One turn or mirror swaps these rows in pairs. Which row does each one swap with?
The rows were stretched afterwards, more along some directions than others.
fipor: 6 -16 -7 -3 2 9 0 8 -8 4 5 7 8 -5 -6 -7
Demuv: 1 -1 8 -1 0 10 8 -1 -7 -2 1 -4 -13 -6 8 -18
nudad: -1 -5 5 5 4 3 13 2 -8 -6 4 10 -10 -7 -1 -14
lamiv: -1 -3 4 -8 8 14 4 3 5 3 2 4 2 -12 -1 -13
sedo: -4 -7 5 8 -2 2 4 -5 -9 -7 4 -6 -7 -11 1 -9
tiba: 2 -11 2 2 -14 3 9 8 -4 4 9 2 -17 -9 9 -25
Tuzu: 8 -20 10 -4 -5 12 4 9 -5 4 16 6 -8 -6 4 -20
lol: -1 2 2 -4 10 5 4 -13 -10 3 1 -9 3 -2 -12 5
Kab: 1 -6 -7 -1 9 -1 10 -8 -1 -3 -11 -4 10 1 -10 -9
Nivi: 2 -14 -7 0 5 11 1 -1 -1 3 8 -2 5 -5 -5 -14
Zava: 3 -17 2 -3 1 -2 7 2 -4 7 -9 -6 4 -9 5 -6
rig: 10 -8 12 3 -4 7 14 11 -9 0 5 14 -18 -10 5 -18
bar: -4 -5 10 -2 3 -8 13 -6 -3 9 -12 -12 0 -13 5 -12
benid: -4 -14 10 3 -2 4 16 -4 -8 0 -1 -8 -17 -16 6 -17
Rudor: 9 -14 -5 4 5 5 10 1 -10 -4 -4 5 0 -3 -5 -2
vumo: 3 -5 8 0 -1 1 3 -8 -15 3 -1 1 0 -2 -3 -11
Kamu: -7 -6 -2 1 12 0 3 -10 -2 2 -4 -16 1 -7 -10 3
lugu: 9 -19 3 1 -2 10 9 11 -8 -2 12 18 -18 -9 8 -28
Mon: 4 -15 3 -9 -5 8 14 5 0 8 1 0 5 -8 -1 -11
nuzab: 10 -14 3 9 -10 4 4 8 -12 1 4 6 -3 -5 1 -7
mebuz: 6 -8 -1 -2 7 3 17 2 -6 2 1 11 -7 -5 1 -22
zanul: 2 -11 0 -2 9 -3 9 -2 -5 8 -10 -8 -7 -6 3 -1
pem: 2 -13 2 4 -9 7 -1 4 -11 2 7 13 -11 -17 9 -19
Ber: -4 -8 -1 -3 0 8 11 9 4 -4 -3 7 -10 -19 4 -22
rano: -1 -10 4 5 2 -14 13 -7 -3 5 -4 -2 4 -2 2 -15
mel: 3 -9 3 -5 15 9 6 3 0 4 -3 7 11 -3 -9 -1
vub: 2 -6 3 -8 19 6 12 -1 9 4 -5 -5 3 -6 -8 -3
kopa: 9 -2 4 5 5 5 3 1 -4 9 1 5 9 -1 -3 -6
rak: 3 -24 -3 2 -6 5 4 11 -7 6 8 7 -13 -7 4 -16
puses: 8 -14 2 -1 8 7 13 7 -3 9 -6 8 -11 -9 4 -24
kas: 6 -1 6 7 -2 2 12 -1 -7 2 -1 -14 -4 2 1 -6
Niz: 0 -18 3 0 2 8 3 4 3 8 -4 -8 -6 -13 6 -14
famu: 7 -11 9 8 -5 -5 19 2 -4 1 -5 -8 0 -4 7 -21
Pedaf: 0 -4 6 7 -7 -1 13 -3 -11 -2 2 -14 -7 -5 4 -17
bipif: 1 0 13 -2 0 -1 15 -6 7 6 -2 -3 -4 -6 4 -16
mis: 12 -19 0 -6 -1 12 7 13 -2 -3 8 14 -13 -9 7 -11
nuzi: 3 -3 14 -1 9 5 12 -6 1 4 -7 -1 4 -10 3 -10
Soziz: 0 -3 7 11 5 -1 9 -3 -7 5 -14 -6 8 -9 2 -14
Bod: 8 -14 -6 -11 4 8 10 7 -2 2 1 8 -3 0 3 -18
mulo: -7 -6 4 4 -3 7 4 0 3 3 0 -9 -4 -11 1 -8
ravo: 3 -2 1 -7 7 20 3 4 -6 0 12 -2 -12 -9 -3 -11
rel: -1 -7 -3 9 14 -4 9 -7 -4 2 -6 2 -8 -9 0 -11

Swapped with bar: famu
Swapped with ravo: mis
Swapped with lamiv: lugu
Swapped with vumo: Kab

